Here are some points:
[-26 -25 -23 -8 -9 89 -23 -13 -20 -22 -30 91 -43 -6 -39 -41 -38 -41]
[-23 -36 35 -7 21 5 -12 6 -7 -24 18 11 59 10 29 62 39 46]
[60 -13 -31 -16 -17 -7 -17 -16 67 -23 -29 -2 22 -9 9 37 -38 16]
[-23 -14 72 -13 11 -3 -8 8 -15 37 60 -16 4 -17 2 -4 66 2]
[-11 15 -41 -13 76 1 2 41 -18 -20 -29 -9 -39 64 -35 -24 -21 -25]
[-30 -13 16 -1 -30 -7 -16 -10 -22 -4 23 9 64 0 40 47 10 51]
[-16 -16 -32 87 -9 -10 39 -20 -16 -12 -28 -11 -41 -13 -43 -39 -29 -29]
[-18 -3 -26 85 -1 -7 50 4 -19 -22 -31 -15 -38 -21 -44 -29 -20 -31]
[-14 -7 -24 -8 72 -12 -14 64 -15 -22 -30 -5 -36 66 -43 -39 -24 -33]
[-30 30 61 -9 2 -15 -17 -7 -14 69 64 -13 -17 -17 -44 -28 9 -14]
[-20 -8 -37 -14 70 -3 -11 50 -20 -8 -30 -16 -47 67 -44 -29 -35 -31]
[94 -10 -26 -17 2 -10 -20 9 74 -21 -31 -3 -2 -3 9 19 -29 8]
[-22 -37 -26 2 -15 69 -24 -27 -16 -27 -29 95 -35 8 -31 -58 -26 -47]
[-9 73 23 -12 -24 -6 20 -4 -19 63 20 -17 -41 -20 -27 -37 -29 -33]
[87 -21 -27 -12 1 -7 -12 -12 81 -24 -32 -7 22 -11 22 38 -15 22]
[46 -10 -31 -11 -4 -5 -6 -9 42 -16 -29 -22 49 -11 35 65 -16 49]
[45 -40 7 -8 11 -5 -26 6 54 -29 -29 31 45 17 25 35 -16 32]
[-23 -15 -27 -12 97 -7 -11 51 -19 -10 -26 -19 -49 66 -60 -36 -31 -28]
[-30 34 63 -7 -24 -8 -18 -2 -20 75 62 1 -23 1 -30 -41 14 -25]
[65 -7 -36 -8 -27 -2 -2 -20 69 -15 -32 -19 -39 -18 -35 -14 -24 -43]
[-40 -30 -19 0 8 2 -18 74 -28 -14 -28 25 -38 50 -33 -52 -38 -58]
[-23 -3 34 -8 -20 -4 -8 -11 -18 6 44 -23 44 -19 53 47 55 46]
[-9 18 46 -12 -31 -9 -11 -8 -21 56 43 -16 -39 -15 -29 -40 -1 -35]
[-27 53 -24 70 -22 -6 75 -19 -20 -28 -29 -1 -36 -7 -39 -43 -29 -41]
[26 -19 -18 -9 -12 -12 -11 -25 20 -24 2 -2 62 -13 55 53 18 58]
[63 0 -39 -17 -6 -4 -7 -6 52 -19 -27 -28 45 -22 44 70 -23 55]
[-34 -3 66 -12 -7 -10 -5 -4 -17 45 63 -23 -7 -23 -18 -21 52 -8]
[-17 -23 -30 -6 -24 85 -22 -21 -13 -20 -28 98 -39 3 -29 -51 -27 -43]
[32 -12 -31 -19 -6 -5 -13 -13 32 -21 -18 -18 50 -17 41 65 -13 56]
[-18 66 -19 -2 -22 -10 53 -27 -19 51 -12 11 -40 6 -25 -56 -31 -46]
[-28 -11 -30 -12 78 0 -2 41 -19 -19 -28 -14 -36 71 -46 -29 -24 -44]
[-26 -14 34 -5 -16 -2 -10 -7 -21 -15 31 -4 50 -1 57 43 61 41]
[-28 16 -22 -9 -15 90 -13 18 -29 -12 -31 79 -45 20 -32 -34 -31 -27]
[31 -21 -31 -6 -5 -9 -14 -12 34 -27 -19 -5 48 -16 56 59 19 42]
[-24 73 -31 41 -20 -5 84 -31 -20 -12 -27 -9 -33 -18 -43 -36 -26 -36]
[-3 -6 49 -16 -6 -12 -14 -7 -7 27 59 -19 22 -26 35 12 61 38]
[-10 7 -20 77 -19 -7 58 -7 -18 -25 -30 14 -40 2 -25 -57 -22 -45]
[57 2 -33 -13 -10 -6 -7 9 48 -18 -30 -16 29 -15 43 54 -22 31]
[-44 34 -18 56 -11 -1 64 -8 -27 -23 -31 -12 -32 -1 -50 -25 -24 -49]
[-9 7 -39 -18 31 -4 -1 82 -20 -22 -30 -30 -36 6 -37 -24 -27 -29]
[-5 -7 -39 -6 59 -9 -15 67 -20 -18 -30 -13 -41 54 -29 -40 -31 -34]
[11 0 6 -12 -15 -4 -7 -8 -14 -17 21 -20 45 -16 71 46 55 49]
[-8 -39 1 3 -23 -9 -21 -38 -13 -22 9 22 43 4 65 22 49 35]
[-26 -16 81 -14 6 -3 -13 7 -24 46 60 2 29 5 14 2 57 23]
[-35 -34 -27 -6 93 0 -22 29 -22 -22 -26 38 -39 98 -49 -44 -43 -46]
[-15 7 34 -10 -20 -10 -1 -14 -21 20 49 -35 26 -28 42 25 66 46]
[-14 -13 -15 -14 84 0 -14 85 -21 -17 -32 0 -44 92 -36 -46 -23 -46]
[56 -28 -27 -3 -20 -2 -14 -30 46 -13 -29 2 23 3 42 33 -25 18]
[-19 -4 49 -15 -4 -5 -10 2 -18 17 51 -31 18 -12 32 20 64 23]
[-14 -18 62 -10 -19 -8 -14 -26 -16 29 58 -4 -6 -11 12 -39 66 -9]
[-29 -18 -20 -11 4 90 -10 -11 -24 -21 -31 97 -35 36 -42 -42 -21 -50]
[-43 -28 -12 1 71 33 -14 25 -24 -16 -30 61 -44 104 -42 -48 -26 -50]
[-9 44 64 -11 -20 -10 -11 -3 -20 72 58 -9 -36 -10 -31 -48 18 -29]
[-49 -49 -9 8 2 87 -24 -12 -22 -22 -28 111 -37 22 -48 -43 -31 -58]
[-11 -2 20 -13 -19 0 -6 -14 -22 11 31 -15 52 -12 45 41 31 56]
[-17 -8 -29 -13 4 83 -10 -13 -18 -27 -30 82 -36 9 -39 -35 -27 -36]
[79 9 -33 -8 -19 -4 -6 7 68 -19 -32 -23 26 -17 29 55 -23 29]
[-19 11 84 -13 15 -4 -14 6 -16 61 63 8 -8 -1 -30 -40 38 -20]
[82 7 -37 -14 -16 -7 -8 -16 53 -13 -29 -21 15 -17 31 35 -29 30]
[-26 5 -30 -10 10 63 -7 -3 -30 -16 -31 55 -41 46 -32 -33 -30 -38]
[-35 22 71 -21 -8 0 -4 -25 -26 60 65 -14 2 -22 -32 -29 23 -11]
[-36 -26 58 -3 14 -7 -15 -3 -23 11 50 9 58 -4 29 39 42 40]
[-9 -11 -34 24 41 -13 -20 54 -12 -26 -28 -16 -41 15 -36 -34 -39 -38]
[47 -15 -25 -5 12 -8 -9 -1 46 -25 -31 -15 52 -11 44 71 12 51]
[-29 95 -31 34 -22 0 88 -7 -30 0 -30 -27 -36 -31 -41 -19 -26 -25]
[25 -23 -13 0 2 1 -12 4 32 -21 -21 1 51 4 48 65 18 42]
[11 -34 11 -6 16 -10 -29 9 10 -22 0 23 50 19 43 38 21 40]
[-7 -7 -30 -12 -4 85 -12 2 -13 -23 -30 77 -38 -13 -32 -35 -20 -35]
[0 -2 2 -4 -42 -2 -5 -19 -17 -1 20 -5 57 -5 60 39 28 49]
[-26 -15 -18 78 -27 -5 38 0 -20 -17 -31 7 -43 -1 -33 -51 -29 -45]
[-16 -25 -11 0 25 82 -13 -7 -16 -22 -32 111 -41 58 -36 -60 -17 -55]
[-20 -5 55 -17 -3 -14 -11 -15 -13 51 66 -22 21 -23 6 1 43 24]
[65 -31 -23 -2 -9 -9 -21 -14 82 -23 -28 14 15 -1 8 28 -27 11]
[65 -6 -18 -12 -4 -7 -16 2 67 -21 -28 -5 -17 -11 -24 14 -35 -3]
[-13 -10 -30 -10 10 82 -17 1 -12 -19 -30 85 -44 30 -29 -39 -29 -38]
[-3 -10 3 -19 0 -2 -13 -1 -10 -22 10 -2 60 -10 31 56 -2 57]
[-17 -9 40 -11 -7 -10 -13 -15 -18 48 62 -20 34 -18 28 25 42 41]
[37 -18 -36 -6 -10 -10 -13 -23 33 -21 -26 -16 42 -14 56 55 6 47]
[27 -7 -46 -9 -18 -16 -12 -20 30 -27 -6 -22 59 -29 50 69 -4 63]
[-6 -8 2 -7 -34 -9 -15 -13 -18 -14 20 -10 47 -17 73 47 45 52]
[4 -22 -11 -5 1 -12 -18 -1 3 -24 -1 1 47 -2 53 51 28 40]
[-11 -4 67 -24 3 -4 -11 8 -15 46 61 -24 10 -17 15 0 55 18]
[67 -11 -29 -3 -18 -4 -10 -20 70 -16 -28 -8 10 -11 1 34 -31 10]
[-19 -24 -13 -9 62 -6 -17 69 -16 -24 -29 8 -40 64 -45 -49 -19 -40]
[-26 -24 66 -9 -11 -3 -17 -12 -21 36 62 11 37 5 32 6 51 22]
[-6 -40 15 0 -7 -13 -26 -13 -3 -22 19 18 48 13 59 33 41 35]
[-4 -21 7 -9 -9 -9 -13 -22 5 -26 18 -9 58 -11 44 53 25 58]
[-25 -15 25 -7 -4 -5 -15 1 -21 -14 31 -5 51 -5 47 54 39 51]
[-4 2 64 -11 -29 -4 -10 -7 -18 52 62 -17 -20 -19 11 -40 62 -1]
[61 -10 -22 -12 0 -6 -12 -9 70 -21 -28 -13 -13 -10 -35 22 -33 -15]
[-14 -17 29 -8 7 -3 -14 7 -17 -29 28 2 51 -9 56 51 48 42]
[-13 -3 59 -12 -16 -10 -11 -19 -22 42 65 -12 22 -15 21 -9 50 20]
[-38 56 -8 18 4 -7 71 -13 -24 23 -30 14 -32 8 -57 -46 -23 -47]
[61 -4 -29 -10 -16 -8 -14 2 50 -17 -31 -14 18 -14 38 45 -26 30]
[37 -20 -29 -18 4 -2 -9 -27 29 -31 -13 -8 60 -18 44 64 3 49]
[-34 59 -26 -14 4 -6 56 -2 -20 15 -28 -15 -35 -22 -49 -21 -33 -35]
[47 0 -35 -16 1 -4 -2 -8 35 -26 -22 -30 54 -29 42 71 -8 58]
[35 -12 -18 -14 -9 -8 -15 2 37 -25 -23 0 54 0 39 48 -16 42]
[-2 -29 10 -13 -4 -5 -17 -7 -3 -25 12 3 44 -4 60 44 44 38]
[-26 -6 -18 81 -25 -6 44 -3 -24 -21 -33 -5 -36 -3 -35 -43 -18 -40]
[-30 40 18 -8 10 -8 39 -19 -10 52 5 4 -39 5 -53 -42 -24 -51]
[-32 36 -21 74 -12 -11 67 8 -17 -20 -29 -3 -41 -13 -41 -34 -32 -31]
[-19 87 -5 -15 -16 -11 49 -14 -21 64 2 -18 -41 -26 -42 -34 -35 -20]
[-24 -43 28 -4 -5 -7 -12 -39 -10 -10 34 6 59 0 45 39 43 36]
[-14 -10 -20 -7 3 90 -9 5 -15 -20 -28 89 -46 -12 -41 -43 -18 -32]
[78 3 -30 -15 -15 -5 -7 -10 74 -27 -31 -21 22 -23 11 45 -20 20]
[-28 62 -30 7 -4 -13 74 -12 -13 -2 -30 -20 -34 -21 -46 -28 -18 -32]
[83 7 -36 -7 -35 -10 -13 -1 73 -8 -30 -9 -21 -5 -11 2 -31 -9]
[69 -14 -22 -10 -7 -5 -9 -19 69 -29 -29 -7 28 -17 19 45 -22 21]
Here are 16 more points, each followed by its number:
[65 -24 -23 -6 -21 2 -11 -14 84 -20 -30 -1 -11 -4 -10 21 -22 -18] 0
[-27 9 78 -13 -2 -1 -6 0 -24 70 63 -16 -2 -9 -17 -25 47 1] 1
[74 -13 -36 -10 -14 -7 -7 -12 75 -20 -32 -20 30 -9 32 52 -22 20] 2
[61 -17 -15 -8 12 -8 -14 9 60 -17 -29 0 18 3 8 39 -29 18] 3
[81 -4 -42 -8 -12 -9 -12 -5 80 -24 -30 -24 10 -20 22 51 -29 17] 4
[-34 -7 -21 2 80 5 -13 47 -25 -18 -30 27 -36 97 -50 -35 -29 -41] 5
[-6 61 -28 51 14 -8 83 -7 -17 -12 -31 -7 -38 -12 -44 -39 -29 -39] 6
[-28 -5 34 -16 -3 -1 -7 -2 -28 -11 30 -20 33 -13 41 38 57 46] 7
[-18 -24 -28 -3 61 -9 -23 65 -18 -18 -29 7 -40 81 -34 -47 -35 -45] 8
[-30 0 -17 80 4 -1 65 -6 -16 -26 -30 -19 -39 -16 -53 -26 -19 -41] 9
[-27 -28 -24 95 -11 -13 27 -12 -12 -24 -28 7 -40 3 -38 -45 -31 -41] 10
[-6 5 -30 -16 15 86 -10 -3 -23 -17 -33 75 -44 25 -33 -38 -29 -30] 11
[70 2 -39 -5 -26 -2 -12 -6 61 -16 -29 -11 25 -11 33 50 -32 30] 12
[-15 60 46 -11 -18 -3 -3 -16 -17 75 50 -12 -34 -15 -33 -35 -9 -32] 13
[56 -25 -13 -10 11 -7 -15 17 75 -25 -31 2 22 0 0 48 -18 8] 14
[40 2 -21 -12 -12 -1 -5 0 19 -21 -14 -8 54 -16 47 51 7 61] 15
Which two of these numbered points are nearest to each point below by angle, seen from the average point of the first points? Their numbers follow each, nearest first.
[65 -5 -32 -13 -6 -9 -16 -12 50 -22 -27 -14 38 -17 39 49 -36 57] > 12 2
[-23 -17 42 -9 3 -10 -14 11 -14 5 43 -7 46 -3 46 40 65 32] > 7 1
[-32 -30 -19 89 -28 -2 33 -19 -22 -21 -31 20 -37 16 -29 -54 -28 -59] > 10 9
[-23 -6 73 -16 9 0 -11 1 -19 55 66 -11 12 -9 -4 -4 44 8] > 1 13
[-16 -14 -27 -10 78 36 -8 13 -14 -26 -29 46 -36 63 -45 -30 -19 -36] > 5 8
[-14 -4 37 -14 -27 1 -11 -6 -25 -9 31 -7 41 -3 64 30 65 37] > 7 15
[66 -18 -28 -13 -4 -2 -4 -20 58 -18 -30 -9 34 -10 29 50 -19 25] > 2 12
[-20 74 -25 26 -3 0 84 -2 -26 7 -29 -10 -41 -14 -39 -32 -28 -34] > 6 9
[-30 -16 -26 91 -28 -9 35 -10 -23 -14 -30 5 -43 -2 -35 -49 -36 -38] > 10 9
[78 -9 -21 -4 -25 -5 -22 1 61 -12 -30 4 24 7 43 30 -30 34] > 12 2
[65 3 -42 -19 -2 -8 -17 8 57 -23 -28 -20 44 -30 40 75 -38 56] > 12 2
[-37 -11 68 -8 -15 -9 -12 -8 -17 49 67 -14 3 -13 2 -16 52 7] > 1 13
[50 -8 -31 -5 -26 -8 -20 -9 42 -17 -28 -3 38 -6 54 50 -24 39] > 12 2
[-11 55 36 0 -19 -7 11 -10 -15 69 35 2 -37 -5 -23 -40 -20 -40] > 13 1
[84 3 -30 -16 -11 -12 -17 8 75 -25 -28 -11 11 -23 15 33 -31 28] > 4 12
[64 -20 -12 -17 10 1 -14 2 67 -24 -30 -3 24 1 5 44 -23 17] > 3 14
[-8 74 -25 25 -3 -6 75 -2 -22 -2 -29 -9 -40 -10 -38 -40 -34 -35] > 6 9
[23 -6 -11 -25 3 -3 -6 -13 15 -32 5 -17 65 -22 45 69 14 58] > 15 2
[62 -10 -36 4 -22 -5 -14 -15 52 -19 -30 -3 41 -6 50 49 -28 43] > 12 2
[70 -32 -18 -3 0 -7 -23 -7 71 -19 -29 18 -25 12 -27 -8 -32 -32] > 0 14
[-10 98 -38 9 -15 4 86 -4 -23 26 -28 -23 -44 -27 -34 -27 -33 -32] > 6 9
[-19 -3 31 -14 -16 -1 -8 0 -26 -13 32 -19 41 -12 61 44 56 43] > 7 15
[-19 -13 -27 -16 50 -7 -16 87 -22 -20 -29 -2 -37 53 -33 -43 -34 -42] > 8 5
[66 -26 -25 -3 -15 -3 -11 -22 74 -20 -32 -5 23 0 19 40 -18 14] > 2 4
[65 -26 -17 -10 -3 -6 -18 -8 59 -20 -32 9 33 11 22 34 -28 19] > 3 2
[85 4 -32 -13 -12 -10 -6 2 77 -20 -30 -22 -4 -25 -2 29 -27 3] > 4 0
[-17 6 -33 75 0 -1 67 -14 -19 -20 -29 -30 -38 -27 -48 -20 -26 -34] > 9 6
[82 -17 -23 -10 -16 -11 -18 -11 81 -19 -29 1 -32 -2 -30 -14 -25 -30] > 0 4
[-13 64 25 -8 -2 -7 26 3 -16 73 23 -2 -48 -4 -34 -41 -33 -34] > 13 6
[-10 47 30 -3 -20 2 11 -28 -21 67 27 -13 -43 -11 -28 -38 -20 -39] > 13 1
[-14 -16 -21 -8 88 6 -12 38 -20 -23 -30 33 -35 88 -38 -44 -17 -37] > 5 8
[88 -11 -44 -11 -12 -17 -16 -16 87 -27 -29 -21 9 -25 13 39 -31 15] > 4 2
[-16 -9 68 -15 1 -12 -12 -7 -17 48 65 -13 8 -19 0 -20 47 9] > 1 13
[85 -21 -31 -8 -19 -9 -23 -16 84 -18 -28 5 -22 -6 -12 -1 -35 -18] > 0 4
[-26 0 -11 78 7 0 65 7 -23 -14 -32 -18 -44 -9 -58 -34 -17 -40] > 9 10
[77 5 -37 -11 -21 -6 -12 -13 61 -17 -28 -22 25 -26 38 50 -34 48] > 12 2
[-8 43 46 -9 -15 -8 -16 -6 -19 65 41 -5 -41 -11 -31 -42 -17 -33] > 13 1
[47 -28 -18 -2 5 -9 -17 -8 61 -23 -29 4 39 -3 22 51 -29 36] > 3 2
[-20 -6 -35 1 39 -11 -15 75 -15 -19 -30 -10 -40 44 -28 -37 -31 -37] > 8 5
[-18 77 -21 35 4 -6 88 0 -13 2 -30 -16 -39 -18 -46 -30 -16 -37] > 6 9
[-46 82 33 -8 -30 -9 31 -5 -28 67 27 1 -34 -6 -43 -39 -37 -39] > 13 1
[58 -35 -13 -4 0 -1 -20 -1 48 -13 -28 18 30 19 38 37 -21 23] > 3 2
[-15 69 -34 -2 -15 -8 63 -8 -16 29 -32 -10 -42 -4 -29 -39 -28 -40] > 6 9
[-19 -3 -31 80 -7 -6 55 -5 -22 -20 -29 -11 -41 -19 -41 -34 -32 -34] > 9 10
[55 -4 -20 -10 -5 -6 -6 -6 66 -26 -32 -16 -37 -9 -49 -31 -20 -39] > 0 4
[-19 -12 -20 -12 6 94 -9 -10 -24 -18 -31 96 -38 17 -40 -43 -22 -39] > 11 5
[-25 -1 70 -12 0 -9 -16 -5 -20 56 66 -9 -3 -13 -14 -28 44 -1] > 1 13
[-7 -10 -34 -17 89 16 -11 22 -12 -27 -29 29 -40 78 -40 -42 -27 -36] > 5 8
[81 -17 -22 -5 -7 -10 -17 0 83 -27 -32 -3 -25 -2 -23 1 -20 -29] > 0 14
[66 -8 -23 -11 -6 -10 -19 12 75 -20 -29 -7 -44 -9 -40 -13 -32 -33] > 0 4
[-7 -12 -34 -16 3 88 1 -23 -11 -25 -29 60 -40 -25 -43 -27 -14 -36] > 11 10
[-11 67 60 -15 -7 2 5 3 -21 82 50 -17 -44 -11 -41 -37 1 -41] > 13 1
[-27 -16 -21 -11 -3 78 -16 9 -18 -18 -29 82 -38 4 -46 -40 -29 -45] > 11 5
[30 -12 -5 -13 -2 -7 -20 5 16 -27 2 2 55 -10 61 53 15 59] > 15 12
[-21 -7 -15 76 -2 -3 58 7 -14 -25 -33 -15 -44 -6 -40 -36 -14 -44] > 9 10
[75 -13 -29 -10 3 -9 -12 -4 71 -22 -29 -11 29 -10 28 49 -23 34] > 2 4
[-22 -22 -20 -13 79 17 -11 31 -19 -24 -29 38 -37 81 -46 -40 -25 -46] > 5 8
[-21 -18 -19 -7 64 -10 -20 70 -15 -14 -28 3 -42 63 -40 -47 -28 -36] > 8 5
[-19 -15 -23 -19 52 -2 -16 77 -21 -23 -29 1 -37 67 -38 -45 -29 -47] > 8 5
[59 -4 -39 -11 -14 -12 -11 -19 58 -21 -28 -16 44 -26 37 58 -33 54] > 12 2
[-25 -3 -36 -12 10 78 0 -21 -15 -23 -31 66 -34 19 -34 -24 -19 -37] > 11 5
[32 -12 -16 -13 -18 -6 -17 -25 19 -25 2 -7 55 -16 61 51 11 61] > 15 12
[83 -13 -24 -2 -20 -8 -16 -8 72 -22 -31 15 -21 2 -12 -11 -27 -24] > 0 4
[-34 -15 -24 -8 -17 90 -12 -3 -16 -26 -32 95 -35 -4 -36 -30 -30 -44] > 11 5
[-23 80 -21 20 -7 -3 82 9 -24 23 -33 -8 -39 -2 -38 -34 -17 -39] > 6 9
[-22 12 26 -19 -17 -8 -2 -5 -20 -4 39 -34 34 -29 41 38 62 35] > 7 1
[71 -18 -28 -7 -9 -1 -12 -19 71 -11 -27 -2 -19 -8 -28 10 -32 -14] > 0 4
[-29 16 -30 66 -11 -8 49 -11 -22 -21 -30 -4 -38 -9 -39 -35 -29 -35] > 9 10
[57 -21 -24 -12 -3 -9 -17 -11 68 -27 -30 -12 32 -11 23 57 -32 25] > 2 4
[82 -7 -34 -14 -2 -11 -16 8 78 -17 -29 -13 -5 -25 1 33 -28 10] > 4 3
[95 10 -46 -12 -15 -2 5 -19 74 -19 -30 -43 6 -36 24 51 -13 21] > 4 2
[-37 -13 -19 86 7 -6 63 -21 -21 -25 -29 0 -37 -4 -54 -38 -21 -44] > 9 10
[43 -28 -11 -11 3 -8 -15 -12 53 -23 -30 4 39 3 19 43 -28 24] > 3 2
[83 -12 -29 -13 -22 -9 -19 -17 80 -23 -27 2 -23 -3 -20 -7 -33 -21] > 0 4
[64 2 -33 -18 -17 -5 -9 -5 67 -18 -29 -22 11 -20 4 45 -37 15] > 4 2
[52 2 -43 -6 -26 -9 -3 -25 53 -23 -27 -21 45 -22 36 63 -24 49] > 12 2
[-9 67 -25 52 -7 -3 80 5 -23 -15 -31 -14 -45 -10 -36 -40 -26 -31] > 6 9
[-24 2 30 -14 -10 -13 -11 -5 -19 -6 43 -25 42 -25 47 43 58 53] > 7 15
[-32 -10 48 -12 -6 -3 -5 -8 -21 8 44 -17 39 -12 38 36 66 39] > 7 1
[-28 -16 33 -8 4 -5 -17 14 -24 -24 22 -3 46 5 52 47 59 40] > 7 15
[-7 -4 -41 -17 70 40 -19 -2 -18 -23 -28 49 -40 60 -34 -36 -43 -26] > 5 11
[-14 -9 68 -25 -3 -9 -18 -4 -13 52 65 -14 -3 -18 -7 -29 41 -1] > 1 13
[-25 -37 -27 -5 88 -9 -18 36 -16 -22 -27 26 -35 102 -39 -47 -26 -50] > 5 8
[-21 -13 -29 -5 4 81 -13 -13 -14 -16 -27 80 -46 28 -35 -42 -23 -35] > 11 5
[-26 -10 -25 -8 42 12 -6 34 -16 -22 -32 21 -39 61 -29 -32 -13 -42] > 5 8
[73 0 -28 -11 -27 -8 -2 -14 72 -21 -34 -21 12 -17 12 30 -19 13] > 4 2
[64 -7 -27 1 -30 -10 -21 3 63 -15 -27 12 23 -2 35 35 -37 22] > 12 2
[-20 16 -33 44 -4 -4 47 -4 -16 -17 -30 -28 -39 -24 -47 -23 -21 -30] > 9 6
[-2 -5 -33 -4 41 28 -14 11 -12 -26 -32 50 -40 62 -19 -45 -16 -35] > 5 8
[80 -8 -46 -16 -7 -23 -19 -10 72 -26 -29 -19 34 -23 44 49 -34 47] > 12 2
[-28 -13 -34 -4 74 -9 -21 35 -22 -22 -29 20 -34 85 -35 -33 -36 -33] > 5 8
[21 2 -18 -11 -23 -3 -9 -16 8 -20 0 -20 59 -19 57 67 12 63] > 15 12
[39 -21 -25 -5 -4 -10 -22 4 30 -21 -27 11 35 -1 44 47 -15 27] > 12 2
[-6 2 -21 -7 -23 94 -10 6 -23 -15 -34 89 -41 2 -26 -48 -18 -40] > 11 5
[-27 -21 -23 -14 4 87 -14 -14 -19 -27 -29 88 -35 -9 -50 -35 -29 -40] > 11 5
[-16 -15 37 -11 -13 -1 -8 -24 -18 20 42 -18 47 -10 47 38 51 51] > 7 1
[-32 -18 -17 -11 82 -2 -8 54 -17 -22 -32 -10 -37 76 -49 -30 -16 -49] > 5 8
[58 -11 -37 -3 -27 -9 -12 -18 71 -12 -26 -13 9 -16 5 41 -34 13] > 4 2
[-25 -32 -29 80 5 -7 8 -20 -13 -27 -28 -4 -33 -5 -41 -31 -27 -45] > 10 9
[-12 -1 -42 -9 34 -2 -4 78 -17 -15 -28 -26 -42 33 -25 -28 -23 -31] > 8 5
[63 -8 -35 -9 10 -10 -4 -17 59 -21 -29 -27 41 -22 23 61 -23 50] > 2 12
[55 -11 -25 -14 -4 -7 -11 -7 51 -20 -31 -8 42 -10 32 49 -30 45] > 12 2
[-30 2 -18 -16 -8 100 -4 4 -28 -18 -30 80 -42 -8 -48 -27 -17 -30] > 11 5
[-24 1 39 -16 -10 0 -7 10 -17 -16 31 -21 24 -15 45 33 74 27] > 7 1
[-24 69 26 -13 -12 -7 34 -15 -22 60 23 4 -31 -1 -37 -42 -27 -45] > 13 6
[-31 -25 36 -8 1 -10 -23 15 -17 -14 27 9 39 -3 46 34 44 47] > 7 15
[-2 -24 -38 89 -14 -15 42 -41 -13 -21 -26 9 -39 -4 -30 -63 -41 -40] > 10 9
[61 -34 -19 -4 7 -11 -21 -13 71 -27 -30 1 25 7 6 41 -29 11] > 3 14
[-12 74 -29 -7 -2 -10 67 -4 -6 41 -28 -10 -43 -7 -34 -39 -21 -41] > 6 9
[41 9 -20 -24 -7 -8 -7 -16 5 -18 16 -40 56 -31 63 65 21 72] > 15 7
[-37 64 49 -13 -6 -6 17 -10 -22 73 43 -3 -38 -10 -49 -37 -28 -35] > 13 1
[-25 -25 -27 -7 -13 85 -13 -15 -16 -23 -31 86 -36 0 -36 -40 -19 -48] > 11 5
[-21 -13 26 -7 -7 -6 -13 -1 -14 -11 33 -11 44 -7 56 46 58 47] > 7 15
[-13 96 -42 -5 -7 -11 83 -14 -14 34 -29 -38 -39 -43 -38 -22 -26 -22] > 6 9
[-27 -28 -24 -2 -10 86 -16 -7 -16 -19 -30 88 -42 9 -34 -42 -24 -51] > 11 5
[27 -5 -9 -17 -7 -7 -15 5 12 -24 -4 -13 49 -8 61 53 32 49] > 15 7
[-37 5 -21 75 -10 -7 62 -9 -18 -21 -28 3 -37 -1 -48 -38 -33 -50] > 9 10
[-14 -18 -18 84 4 1 51 -2 -17 -23 -31 -8 -40 -13 -40 -34 -15 -47] > 9 10
[-15 63 44 -12 13 -7 20 -17 -14 61 40 -19 -33 -17 -47 -28 -14 -40] > 13 1
[15 -6 -21 -9 -3 -3 -7 4 8 -18 1 -27 53 -16 45 72 1 58] > 15 12
[-33 -14 -32 -12 -10 87 -13 -18 -16 -25 -28 76 -38 -18 -45 -27 -34 -35] > 11 10
[-13 -18 -27 -8 -8 87 -10 -23 -16 -24 -29 94 -37 11 -37 -47 -18 -42] > 11 5
[73 -23 -20 -8 -9 -7 -22 4 73 -23 -33 9 17 -1 16 34 -21 10] > 3 14
[65 -36 -19 -7 -1 -8 -19 -15 76 -21 -28 13 -6 4 -16 11 -30 -17] > 0 14
[-18 55 10 -10 -6 -15 12 0 -12 51 13 -28 -36 -28 -37 -20 -26 -27] > 13 6
[-17 -14 -40 -7 -24 87 -12 -26 -17 -20 -30 84 -36 -17 -31 -38 -29 -39] > 11 10
[-20 7 80 -13 -8 -3 -9 11 -14 63 63 -15 -10 -13 -9 -31 48 -6] > 1 13
[19 0 -25 -18 1 -4 -6 5 16 -22 -18 -22 48 -26 43 70 7 50] > 15 12
[-41 61 30 -15 3 -13 25 -5 -18 54 21 -10 -34 -17 -57 -27 -34 -33] > 13 6
[15 -21 -16 -5 -24 -6 -11 -29 16 -16 3 -11 53 -5 55 54 19 51] > 15 2
[-11 -20 -19 -6 51 -6 -22 75 -15 -22 -29 15 -41 74 -26 -53 -27 -43] > 8 5
[14 -6 -11 -11 1 0 0 -9 9 -15 0 -29 56 -14 38 72 20 61] > 15 7
[-14 -9 -32 -11 47 -11 -14 88 -15 -21 -27 -12 -40 40 -38 -37 -27 -32] > 8 5
[63 -2 -46 -13 -26 -6 -4 -28 56 -19 -28 -30 39 -33 51 66 -15 49] > 12 2
[-13 3 -33 49 -6 -10 55 -17 -18 -28 -31 -18 -34 -16 -45 -37 -29 -39] > 9 6
[-17 -13 -32 -2 -4 83 -20 -2 -16 -18 -28 81 -43 -14 -38 -32 -33 -28] > 11 5
[66 -1 -34 -14 -3 -5 -5 -9 66 -17 -29 -23 20 -22 3 53 -33 26] > 4 2
[-25 76 -16 1 17 -9 69 12 -12 27 -30 -8 -41 -12 -48 -31 -28 -40] > 6 9
[-2 24 10 -6 -15 -9 -9 -20 -12 45 3 -6 -45 -4 -26 -50 -16 -36] > 13 1
[-11 -14 -33 -4 39 -11 -21 51 -18 -26 -28 8 -34 66 -27 -51 -30 -38] > 8 5
[36 13 -32 -18 -13 -4 -1 1 19 -24 -2 -36 57 -30 55 75 7 63] > 15 12
[66 -17 -43 -8 -26 -12 -12 -42 74 -27 -28 -11 25 -21 23 40 -33 25] > 2 12
[-2 -1 -32 -6 55 -12 -22 109 -12 -16 -29 -7 -47 59 -19 -42 -32 -27] > 8 5
[-19 23 -31 75 -7 -9 67 -8 -12 -23 -30 -18 -39 -20 -42 -29 -31 -34] > 9 6
[-7 55 58 -13 1 -3 -9 -1 -20 69 49 -15 -41 -15 -39 -35 -6 -33] > 13 1
[-8 -13 -35 76 -26 -7 24 -10 -11 -21 -29 1 -41 -9 -20 -44 -27 -42] > 10 9
[-31 -25 29 -6 -8 -9 -16 -24 -18 -20 31 -2 49 -7 47 40 51 41] > 7 15
[-21 0 38 -17 -13 0 -7 -2 -25 21 50 -21 49 -27 48 54 45 50] > 7 1
[-13 102 -37 16 -15 -12 84 -3 -20 25 -29 -20 -39 -32 -37 -34 -31 -21] > 6 9
[80 -31 -19 -6 15 -8 -20 2 78 -18 -29 2 4 4 -4 25 -29 0] > 3 14
[-35 7 -30 -13 -9 89 -4 -6 -31 -11 -29 61 -43 -26 -53 -25 -36 -22] > 11 9
[71 -12 -31 -5 0 -12 -13 -3 76 -30 -30 -13 31 -19 27 55 -22 35] > 2 4
[-10 -7 -40 38 -7 -6 27 -12 -14 -20 -28 -31 -41 -29 -39 -31 -27 -32] > 9 10
[61 -15 -24 -11 -10 -3 -11 -12 62 -23 -28 -3 34 -10 28 47 -26 35] > 2 12
